One turn moves every row onto another: examples first, then more rows asked:
kot: [-13,24,-18,-28,33,-16,-8,9,17,5,19,-3,2,-2,19,8,-11,28,-11,-9,-9,-17,20,15,11,18,-23,-12,23,6,1,3,10,13,-32,-16,27,2,-4,4,4,-17,-14]
Beni: [16,5,-8,-10,15,22,10,3,4,19,-5,-20,-7,-18,0,12,-8,-1,-19,-9,-4,6,-35,5,2,24,-24,0,-15,-15,12,0,-18,-6,2,-4,15,-7,-10,-16,9,5,-11]
mabu: [2,-12,-4,-22,23,21,-18,8,-21,-18,-19,-12,-26,-12,6,-13,-9,-2,-2,-16,-19,-15,11,21,-4,0,-12,-8,0,31,-2,-22,-11,-1,7,13,17,13,-17,17,13,-13,-15]
fav: [-16,-2,2,6,36,-11,-11,12,1,13,-11,27,10,-9,14,24,-20,11,-6,-7,-25,8,9,-11,-15,18,-6,-23,16,9,-12,-18,-9,11,-7,10,-15,11,-20,5,4,4,-13]
vudo: [2,-24,13,3,23,-9,22,19,25,-8,16,-2,-9,-4,11,20,-6,8,-8,-10,-34,-7,10,-8,8,28,-13,-6,12,12,11,-21,-4,7,4,7,-9,-16,-27,3,12,-13,-3]
Lisag: [-14,26,-22,-3,2,-18,3,19,8,-6,23,-7,-2,-14,15,15,-21,22,-5,4,1,-14,-2,27,6,14,-5,-11,-1,11,1,-8,19,-9,-14,8,35,-19,-16,2,2,13,-12]
fepo: [-15,-18,0,8,9,-4,-2,24,15,-1,-4,-8,-13,-29,18,50,-17,10,-13,-1,-21,15,9,-5,1,1,4,-10,8,2,13,-14,8,24,3,6,9,14,-16,11,5,-25,-23]
Metam: [8,-9,-31,-17,6,-7,20,25,14,-9,-12,-22,-19,-15,21,4,-9,-13,8,-1,17,-9,15,32,-26,15,-15,3,10,-1,-2,-18,12,17,-5,-11,4,-19,-11,23,10,-16,-8]
ful: [-15,-5,-44,-14,3,5,9,18,2,11,-21,-4,-2,-20,12,0,-12,-15,-4,-5,15,-4,29,23,-25,1,0,-7,11,-10,-7,-17,8,29,-20,-4,1,3,-19,27,6,0,-20]
gikaz: [-18,-1,-4,-3,0,4,-1,8,-11,-11,15,5,-7,-12,-10,18,-29,9,-15,9,-5,-5,-11,15,-1,31,16,8,-21,-8,2,-41,1,13,3,-17,-10,-1,-17,4,1,-27,2]
vudes: [-19,-22,-21,-37,23,1,-6,-5,-19,-1,-10,-14,-36,-10,-10,10,-5,-8,0,-19,-33,-13,17,23,-9,0,6,-17,0,4,-3,-31,-7,-8,4,11,19,1,-20,9,23,-14,-14]
lafi: [-13,34,1,-19,33,1,-3,3,2,12,-2,-22,1,-22,24,19,-5,-3,-16,-10,3,-4,-29,0,-7,24,9,-37,-6,-5,-13,-12,-13,9,-29,7,-3,-16,-18,6,-1,-2,-29]
nivo: [8,-4,4,-9,22,26,-9,-2,-4,17,-14,-31,0,-6,10,5,-1,1,-27,11,-19,-1,-5,15,-9,-1,-38,-3,-3,-18,-7,4,-7,11,-4,-3,21,12,-1,-15,10,-8,-26]
Zevus: [0,1,0,-2,1,2,-10,-7,-19,10,-7,4,-23,1,24,4,-34,-1,-27,-7,-6,-8,-3,-7,-13,17,-4,-3,6,0,-17,-25,3,18,7,-26,-9,6,-5,1,-4,-43,-6]
bez: [1,-3,-25,-33,35,13,-9,7,-23,-6,-19,-9,-31,-22,-3,14,-15,-2,-1,-36,-8,-5,-5,16,-7,19,0,-8,2,17,17,-19,-16,-5,-1,4,10,13,-33,10,13,-20,-1]
Suv: [-25,14,9,-25,24,-1,-1,0,15,1,5,-39,-6,-23,18,21,3,-2,-24,3,-11,-2,-8,9,9,5,19,-29,-8,-19,-6,-13,-3,21,-27,1,16,-23,-11,11,2,-15,-38]
Vozo: [-3,-2,-41,-33,18,-5,11,22,12,3,-8,2,0,-11,3,-13,-2,-7,11,-5,7,-10,20,16,-23,29,-19,-8,4,-5,-8,-23,-7,20,-16,-13,-12,-12,-9,26,13,-2,-7]
lales: [-4,33,-40,-4,-8,-1,-1,11,-1,8,15,-14,-7,-19,19,10,-10,2,-26,-9,-29,-7,6,4,4,21,-23,-25,25,-11,-8,-16,27,0,-26,-3,16,9,-23,0,0,-8,-19]
zib: [-13,-10,-5,-21,41,3,7,-16,1,27,-2,-10,6,-4,-12,12,-4,4,-15,2,-12,3,-6,24,1,7,-7,-1,-8,-29,-5,5,-17,-3,-5,-3,20,-8,-7,-17,15,11,-20]
roref: [-35,-11,4,-10,13,9,-9,-10,-9,4,7,15,-8,15,5,11,-22,11,-23,0,-2,-35,23,1,-17,10,0,10,-9,-3,2,-18,-8,22,-11,-12,-3,-15,-23,-1,0,-26,-5]
lozu: [-3,18,20,-13,30,15,4,5,14,-12,6,-36,-2,-11,30,-2,11,-6,-27,-2,-12,-18,-13,2,3,17,-9,-27,3,-4,-12,-17,-4,9,-27,5,-1,-24,-21,6,-1,-14,-33]

lales goes to kot
fav goes to vudo
And these:
lafi goes to lozu
mabu goes to vudes
roref goes to gikaz
zib goes to Beni
ful goes to Vozo

One turn moves every row onto another: examples first, then more rows asked:
kosat: [3,-4,7,13,13,-3,34,-20,-12,-4,-6,-14,-7]
Zik: [19,32,4,-10,-6,5,11,-20,2,12,-8,-23,-17]
luv: [17,30,34,-19,-25,15,18,-11,-23,9,29,3,-5]
bukag: [23,13,49,2,-4,-8,33,-27,-14,26,8,-8,5]
Lipep: [14,5,57,4,0,-2,36,-18,-5,19,5,-6,7]
tene: [29,11,19,-17,11,19,14,-14,5,-15,23,-5,13]
luvab: [16,12,9,-22,5,12,9,-11,1,-19,24,-4,14]
nuzi: [17,13,53,0,-8,0,33,-31,-15,22,-2,-10,-3]
gevel: [26,23,30,-7,-26,14,18,-20,-22,-1,35,8,-2]
Doki: [-3,4,16,12,12,6,32,-27,-13,7,-16,-9,-6]
pid: [21,7,7,-16,9,16,7,-8,-2,-17,19,-3,15]
bevag: [5,-8,19,21,-11,11,15,-5,-24,2,19,14,-2]
dipe: [18,3,53,0,1,-1,35,-26,-11,18,14,-9,10]
Tuk: [4,-3,24,20,-22,8,12,1,-26,9,7,7,-16]
vegif: [9,-10,24,19,-20,6,9,0,-26,10,13,2,-12]
tir: [19,22,0,-5,-11,5,-3,-22,1,10,-6,-12,-22]
vikis: [9,27,1,-8,-15,1,0,-21,-1,14,-8,-18,-14]
kagad: [23,15,22,-14,6,16,13,-16,7,-13,15,-9,25]
bak: [22,1,16,16,-4,25,-2,-16,3,11,19,-27,-10]
rula: [25,20,13,-20,10,14,16,-16,4,-14,20,-11,16]
Gika: [18,10,26,15,1,17,1,-13,2,9,28,-34,-2]
Luz: [11,27,-3,-12,-12,3,2,-17,-1,4,-4,-13,-19]
rizol: [18,7,53,3,-10,-5,29,-20,-14,27,2,-11,1]
faz: [5,-14,29,22,-12,10,16,1,-19,4,17,9,-6]
bafi: [16,33,9,-11,-11,2,7,-25,8,15,-4,-20,-15]
Fikes: [0,-11,24,17,-16,17,13,1,-20,0,12,7,-9]
Soz: [17,16,31,-17,-6,-12,6,-15,3,4,-11,15,16]
Zigo: [19,5,22,-20,-9,-9,14,-3,1,6,-15,15,3]

rula goes to rizol
gevel goes to Soz
And these:
vikis goes to Fikes
dipe goes to bafi
Lipep goes to Zik
bevag goes to kagad
luv goes to Zigo

